One vector is turned by the same rotation once a step. Each row is the vector after some number of steps, and that number follows the row.
The counts run from 0 to 402.
-1.6 -8.8 37.2 -1.9 -15.4 15.6 3.5 -18.8 1.7 17.4 28.3 18.4 27.4 -14.8
 -10.4 -7.5 14.0 17.6 30.5 -10.8 7.6 -4.9 13.0 -4.2 -3.4 12.5 -0.1 0.9
 -11.5 6.1 14.7 -9.4 -29.8 -14.7 24.4 -16.1 -6.2 15.4 -24.5 30.2 -11.4
 25.9 1.7 15.6 4.9 17.8 12.0 -36.0 -16.7 8.4 11.1 30.6 -2.3 -> 233
7.3 -13.0 7.7 -12.0 11.4 31.6 8.3 0.5 -15.3 -22.2 25.2 4.1 15.9 -36.7
 -5.4 4.4 27.6 26.9 22.6 -7.0 15.3 12.1 9.0 -9.8 -8.3 11.2 -10.7 2.8 5.8
 7.9 13.4 -23.6 24.5 8.6 0.5 -2.5 -15.1 1.5 -13.8 -8.3 1.1 -0.7 -1.2
 37.8 16.9 31.0 13.1 -19.7 -16.2 16.7 -27.0 31.5 -5.7 -> 167
-6.2 -7.3 16.7 -0.2 -11.1 24.8 -1.5 -10.3 -5.7 35.1 2.3 24.3 28.6 -17.5
 -7.3 6.9 33.4 0.4 32.9 -22.6 29.9 -29.0 11.7 -25.5 -3.4 7.9 1.9 -20.3
 -13.6 -2.8 7.8 -14.3 -28.2 -0.6 16.8 -12.3 -3.9 19.7 -5.1 -4.2 -10.3
 17.6 9.2 16.8 14.9 23.0 22.3 -28.1 -12.9 -4.6 8.8 35.6 -1.6 -> 6
1.9 -4.4 23.7 -0.8 -4.3 26.6 13.4 -16.7 -1.6 7.5 14.3 5.4 28.9 -16.1
 -11.2 4.1 15.7 28.6 34.8 -21.8 13.6 1.5 -1.3 -14.6 -5.7 -7.9 -15.9 -4.9
 -18.0 12.7 24.0 -12.5 -27.3 -1.7 16.4 -24.6 0.0 8.9 -22.1 21.6 -13.0
 14.0 15.1 24.5 5.1 25.4 16.0 -34.2 -15.7 -0.2 -1.1 32.1 4.8 -> 232
13.5 -6.9 10.6 -16.3 8.1 22.0 2.0 -7.7 -3.6 -23.7 28.9 -3.0 27.2 -30.5
 3.5 27.3 27.7 36.3 24.9 -15.4 21.3 12.2 4.5 -4.2 -10.4 -4.1 -3.7 7.0
 2.4 -9.7 27.2 -13.4 10.3 9.7 12.2 -4.1 -11.2 6.7 -10.7 0.8 -18.1 5.4
 -6.2 12.3 12.8 45.2 9.9 -24.0 -15.4 6.3 -20.2 29.2 -13.1 -> 301
4.3 -13.6 51.4 -5.5 -21.0 32.2 1.2 -14.1 -0.5 13.8 33.1 20.0 36.8 -13.9
 2.8 -5.2 13.3 13.6 31.0 -4.4 17.0 -12.1 10.9 2.5 -2.1 10.4 8.2 -13.9
 -0.6 5.1 10.2 -12.8 -27.3 -1.5 9.6 -17.2 -4.5 10.3 -21.2 16.9 -18.2
 16.4 -6.8 10.2 13.7 26.9 0.5 -17.4 -13.1 6.3 14.5 26.2 -1.1 -> 328
5.6 -10.6 5.9 -2.9 -6.3 27.8 -3.3 -20.8 -20.5 7.8 -0.4 10.3 44.5 -16.5
 17.5 7.7 28.0 25.8 28.8 -30.0 9.9 -9.0 6.0 -23.3 2.0 -11.0 -15.9 -24.0
 -4.1 10.0 6.5 -7.9 -20.4 1.4 4.3 -15.6 1.0 10.9 -4.5 9.7 -18.1 -19.4
 -1.8 15.0 17.9 30.5 14.8 -21.6 -25.0 -3.4 5.0 34.1 9.2 -> 326
2.8 -15.2 12.2 -15.7 10.8 25.1 12.0 0.0 -4.6 -22.3 26.3 10.2 31.1 -40.3
 -14.6 -1.0 24.6 32.5 29.9 -12.3 10.2 4.8 -3.0 9.0 -9.5 4.9 0.8 -0.4
 -0.7 -0.5 26.9 -22.8 4.1 4.2 -0.4 2.4 -12.6 10.4 -20.1 -3.6 -6.4 7.1
 -2.6 48.4 3.5 27.6 3.6 -27.2 -14.4 11.0 -32.9 26.6 -9.6 -> 29
2.9 -10.8 -5.3 -13.0 10.8 31.8 17.4 -2.0 -15.0 -7.8 15.5 8.2 16.0 -41.5
 -7.7 11.3 38.0 19.4 30.8 -20.7 12.3 -2.8 12.6 -10.2 -3.4 3.6 -5.7 -6.9
 6.1 8.3 13.4 -16.6 23.0 12.3 0.5 -3.6 -9.6 10.5 -2.0 -14.4 1.1 -1.5 0.7
 51.2 15.4 30.2 13.3 -15.2 -12.0 4.7 -27.3 21.7 -5.7 -> 28
1.6 -22.1 -8.0 -13.9 2.0 11.1 7.4 -6.1 -20.3 -11.1 21.6 6.6 26.2 -51.4
 4.6 10.4 44.9 28.0 23.0 -21.8 -1.5 -4.9 20.8 -2.4 -5.6 9.9 -7.7 -12.5
 9.0 2.8 6.9 -10.2 15.1 -0.2 13.6 16.0 -9.3 8.3 5.1 -2.0 -15.9 6.3 -19.4
 41.9 11.8 24.2 2.7 -22.0 -7.5 -8.4 -19.5 26.0 -12.5 -> 161
15.2 -25.6 25.4 -13.1 -19.4 18.4 4.1 -32.1 1.5 -14.7 17.2 25.5 26.7
 -34.1 -4.1 5.6 16.5 17.7 21.4 -21.7 11.4 6.6 4.6 4.4 -2.0 -8.5 2.4 8.1
 -2.8 -8.5 20.4 -16.0 -16.4 2.4 -4.6 -3.6 -8.0 13.2 -23.6 21.1 -8.7 18.4
 -16.8 26.4 11.5 31.9 -13.3 -34.0 -22.3 10.3 -6.3 28.1 -5.3 -> 289
-15.3 -16.3 8.9 -9.3 -10.3 18.8 13.1 -14.1 -22.5 17.8 27.9 12.2 18.4
 -38.9 -9.1 -0.4 36.1 11.2 37.6 -13.6 -3.5 -11.8 31.2 -14.8 15.3 19.8
 2.0 -23.1 20.7 15.2 -6.7 5.7 10.4 -8.7 25.6 -4.0 -0.2 11.9 -10.1 -4.0
 -23.3 7.2 3.5 31.6 19.4 26.4 6.8 -10.2 -2.3 -14.6 5.5 26.6 -6.5 -> 109
15.4 -21.7 44.6 1.3 -19.7 32.0 -5.1 -11.6 -8.6 14.0 20.2 15.2 30.0 -11.2
 1.2 3.3 14.7 13.0 21.3 -7.1 32.8 -3.7 14.0 -9.0 -10.1 12.9 -1.5 -5.1
 -10.3 0.0 13.6 -11.6 -24.2 4.4 5.5 -16.1 -9.3 9.4 -26.9 11.2 -15.1 15.0
 -1.9 0.7 14.9 31.7 11.0 -19.8 -15.6 12.1 4.0 36.7 -0.1 -> 189
-8.6 -8.9 1.8 -13.2 0.6 12.6 8.2 -16.2 -11.0 -10.9 22.8 7.1 45.7 -40.5
 10.6 6.9 38.2 31.2 43.3 -19.8 -15.9 -8.5 14.9 6.2 6.2 -10.1 3.7 -19.0
 11.5 5.3 3.7 -1.1 5.7 -11.6 13.2 -4.8 7.5 12.1 -1.7 10.7 -23.6 -9.9
 -16.8 22.9 20.9 25.1 1.9 -15.5 -10.9 -15.6 6.3 13.5 -7.1 -> 338
-7.6 -11.4 5.9 -22.5 6.8 15.5 18.8 -0.5 -23.8 2.6 34.1 7.5 29.0 -38.3
 -16.7 -14.0 24.0 14.6 32.8 6.5 -9.9 -9.2 7.9 -1.7 -2.6 26.4 8.5 -14.6
 7.4 -1.5 14.7 -21.5 21.5 -17.4 17.4 2.8 -7.0 4.2 -22.5 -2.6 -9.9 -10.4
 -9.1 39.7 14.9 16.8 -6.3 -20.6 -18.3 3.5 -7.0 21.5 -9.3 -> 255
13.1 -20.8 -0.7 -3.3 -3.4 10.4 -8.6 -20.8 -23.0 3.7 6.5 12.4 33.3 -28.2
 20.0 0.5 28.0 18.6 21.6 -21.5 -5.6 -0.6 16.9 -17.2 -7.8 11.6 -19.4 6.4
 -5.8 -7.8 8.9 -10.7 -3.3 -17.2 23.1 -8.6 -0.7 15.2 -13.0 23.4 -0.8 -3.5
 -28.6 17.7 19.1 21.1 7.9 -48.3 -38.7 10.7 7.4 29.3 -5.0 -> 48
0.7 -4.5 14.8 -2.9 -9.8 28.0 -0.6 -3.7 -21.7 14.3 14.0 4.8 28.0 -26.2
 11.1 11.8 40.4 8.7 41.1 -13.2 9.4 -22.9 30.9 -11.9 4.8 6.7 3.3 -30.2
 6.1 5.3 -4.6 17.9 5.4 -4.0 14.3 -11.0 8.3 6.0 -0.6 -0.6 -18.0 1.3 -8.0
 12.0 39.8 27.7 17.0 -3.4 -1.0 -17.3 10.2 23.0 -7.2 -> 330
-4.4 -6.9 4.0 -3.8 -10.4 9.3 10.0 -9.5 -24.2 5.6 10.3 9.0 37.3 -30.8 2.2
 -17.6 31.9 11.0 42.6 -16.4 -11.7 -22.0 17.2 3.9 -5.6 15.0 -1.0 -30.3
 -5.7 -3.4 12.4 13.3 6.1 -19.2 30.2 -5.1 8.9 4.1 -9.7 16.0 -9.5 -0.3
 -21.5 25.2 26.3 12.1 6.9 -31.4 -21.7 -4.0 8.3 17.1 -3.5 -> 9
-3.6 3.7 6.6 -15.0 13.6 26.7 13.5 -6.4 -20.9 -0.4 18.5 4.8 32.7 -25.8
 -20.4 -12.2 15.3 10.1 43.0 -4.9 -3.4 -2.2 4.1 -11.6 -9.2 16.6 0.2 -4.3
 -11.0 4.6 22.5 -35.9 12.9 -21.8 13.8 -11.6 -1.2 6.6 -26.8 6.6 11.9
 -12.8 -8.8 36.9 23.7 17.0 4.8 -34.7 -32.2 16.5 1.2 22.8 6.1 -> 129
-11.6 3.1 6.5 -5.5 19.8 29.3 16.6 2.9 -17.1 1.9 20.0 -3.8 23.8 -23.8
 -13.2 5.7 29.5 33.7 37.9 -12.4 13.3 1.2 6.0 -13.4 -10.6 5.4 -20.3 -1.3
 -9.5 15.4 20.9 -14.0 3.3 -2.2 24.1 -15.7 -5.3 11.7 -8.6 1.0 -4.2 -0.2
 17.9 35.7 10.9 25.4 29.2 -33.1 -14.7 6.8 -16.8 28.9 -3.3 -> 357
8.7 -16.8 32.3 -20.2 -5.5 23.4 -2.5 -25.3 3.9 -0.4 35.1 21.3 38.7 -22.0
 4.6 21.5 21.7 10.5 27.5 -7.4 1.8 0.2 14.3 4.7 4.5 1.8 26.7 -1.3 8.8
 -19.3 5.9 -23.5 -8.8 -4.4 4.6 0.1 0.9 16.6 -19.0 4.8 -14.2 8.4 -31.7
 -0.4 23.6 31.5 -10.6 -17.3 -18.5 -3.4 13.9 21.7 -16.6 -> 69
13.6 -2.6 16.9 -17.6 15.9 26.6 -10.2 -7.0 -5.2 8.2 18.3 4.5 26.5 -13.8
 5.2 41.1 29.2 14.1 27.5 -14.9 28.6 -2.7 12.1 -16.7 -15.2 6.4 -1.7 12.7
 -2.3 -16.2 13.6 -15.7 -1.6 2.0 26.4 -17.1 -8.9 17.5 -10.6 -11.5 -7.5
 14.4 -7.7 -11.4 17.7 36.6 25.9 -24.5 -13.4 5.6 -6.0 30.0 -15.2 -> 309
-1.8 -6.6 9.7 -17.1 17.4 6.9 2.2 -0.3 1.7 5.9 16.4 16.5 43.1 -24.6 -4.6
 9.0 30.5 14.3 25.5 -14.4 4.1 -22.6 0.2 3.3 -22.1 24.2 7.5 0.6 -12.0
 -20.9 22.0 -27.4 -13.7 -12.8 29.9 2.5 -12.7 18.8 -7.4 0.4 -8.6 13.3
 -28.1 11.5 0.8 11.5 5.7 -41.2 -25.1 3.9 0.3 19.9 -13.8 -> 264
-7.1 -0.2 22.5 -16.2 13.8 17.5 19.2 -15.5 11.6 -23.5 37.1 -1.0 42.5
 -30.5 -5.5 9.5 25.1 42.4 45.4 -11.1 -1.6 1.7 -1.9 16.0 -7.5 -11.1 6.9
 -1.0 0.3 0.4 23.5 -16.8 4.9 -5.3 10.4 -9.7 -1.2 5.7 -20.2 14.1 -17.5
 2.5 -6.5 25.5 7.6 29.3 6.2 -21.1 -13.9 -5.1 -4.9 21.3 -11.2 -> 345
5.2 -8.9 -3.0 -18.8 -9.0 15.7 15.9 -17.4 -5.3 -6.4 -1.5 10.5 27.2 -40.8
 -13.1 13.6 29.9 17.1 39.9 -22.1 19.5 2.5 -13.0 -5.8 -5.6 -18.7 -0.5
 -10.0 -7.5 -13.3 29.1 -8.3 0.7 13.0 -0.4 -2.0 -5.1 4.9 -15.2 -0.9 -12.2
 -9.0 1.4 24.7 22.5 41.1 2.3 -31.6 -20.6 -7.9 -11.3 25.9 -7.0 -> 383
3.0 -20.8 27.6 -7.0 -15.3 32.4 -7.1 -13.5 -13.9 24.7 20.4 21.5 19.6
 -22.8 11.2 19.0 33.2 9.9 21.3 -16.9 22.4 -19.9 27.9 -20.9 3.8 8.2 6.3
 -21.5 9.4 7.7 -9.6 -3.9 -17.7 11.1 8.4 -9.3 2.2 17.2 -5.0 -12.5 -22.6
 8.7 -3.8 7.7 20.3 37.6 10.0 -7.4 -2.2 -10.4 6.6 35.2 -6.1 -> 196
-18.7 -3.0 -0.9 -5.1 26.3 30.5 6.2 -10.9 -29.0 6.9 28.5 7.3 28.8 -21.2
 0.4 7.6 35.5 19.5 33.1 -11.3 -14.8 -9.0 29.4 -20.6 -0.4 10.4 -7.7 -5.0
 9.3 20.6 -11.8 -28.6 14.0 -17.6 23.9 -12.2 9.7 26.1 -1.9 1.7 -2.5 -6.8
 -12.2 38.4 22.7 20.5 16.1 -13.1 -11.1 3.7 5.1 21.0 -4.1 -> 217
-10.7 -14.4 2.8 -27.9 3.6 7.7 16.8 -16.3 -12.2 0.7 36.2 5.8 34.0 -38.5
 -4.8 -2.8 31.7 28.0 30.2 -6.3 -17.1 -4.1 5.6 -3.6 -2.7 15.7 4.2 -12.4
 11.2 2.1 9.2 -14.1 5.1 -16.6 29.8 3.3 -3.4 7.6 -12.0 6.6 -26.2 -11.1
 0.0 37.9 2.4 22.2 -0.5 -30.3 -20.1 -8.9 -1.9 20.4 -11.9 -> 117
-0.3 -18.1 0.1 -12.6 -4.8 19.1 2.8 -8.1 -23.0 1.3 26.8 6.2 35.9 -42.1
 13.6 6.8 39.5 25.6 23.0 -9.0 2.1 -7.4 21.6 -9.3 -2.1 7.7 -1.0 -29.8
 15.8 0.1 -4.5 4.4 16.5 5.1 4.5 3.5 -3.8 6.7 -2.0 -8.7 -29.0 -17.5 -14.0
 26.4 19.6 35.5 6.7 -13.2 -15.3 -12.2 -9.4 26.7 -13.5 -> 66
3.5 5.0 16.9 -7.1 15.5 42.6 12.1 -2.5 -13.7 1.5 9.2 7.0 20.9 -20.2 -20.1
 0.0 19.6 -3.2 41.2 -4.8 14.5 -11.2 16.2 -8.9 -13.6 18.4 2.5 -1.7 -10.1
 -6.9 21.3 -24.2 24.9 -7.5 7.9 -19.2 -5.3 10.0 -23.5 2.6 20.7 2.2 -12.1
 28.1 39.4 18.1 11.7 -18.6 -21.8 22.2 -2.7 24.7 5.2 -> 267
-11.6 -8.2 11.8 -4.8 9.4 14.0 6.0 -18.3 -14.2 3.5 29.0 12.3 37.0 -15.9
 1.5 -6.4 19.2 30.5 22.4 -18.3 -18.4 -6.5 12.0 -12.0 -7.9 11.3 -15.7
 -2.2 -8.8 15.5 7.4 -23.0 -17.8 -18.1 31.0 -15.9 3.3 20.4 -7.5 23.9 -7.2
 3.4 -7.6 32.0 0.0 8.1 13.5 -37.6 -28.1 12.5 4.3 25.8 -1.0 -> 225
5.7 6.0 25.5 -17.8 17.7 43.2 3.6 -8.8 0.0 -2.4 25.4 7.8 30.2 -13.6 -2.6
 31.9 26.5 7.6 35.6 -8.4 20.3 -8.7 17.3 -7.0 -10.0 -2.4 16.9 4.9 4.3
 -11.1 11.9 -19.8 9.3 11.2 4.7 -12.8 -2.6 19.8 -10.9 -8.3 -3.9 12.5
 -11.7 1.5 27.3 40.7 10.8 -3.1 -0.9 8.8 0.5 26.3 -11.5 -> 76
-2.9 -11.7 17.7 -9.2 -15.6 12.5 16.6 -8.8 -20.1 4.0 25.6 11.5 16.1 -38.7
 -15.0 -12.6 23.4 8.6 47.4 -2.7 -5.3 -7.0 22.5 4.0 5.7 19.7 9.2 -21.6
 5.1 2.1 13.0 14.4 16.7 -17.9 28.6 -2.6 -2.0 -3.3 -23.8 18.6 -15.7 8.2
 -8.5 25.3 25.6 19.5 -6.8 -21.1 -11.6 -12.0 9.6 22.5 -6.8 -> 242
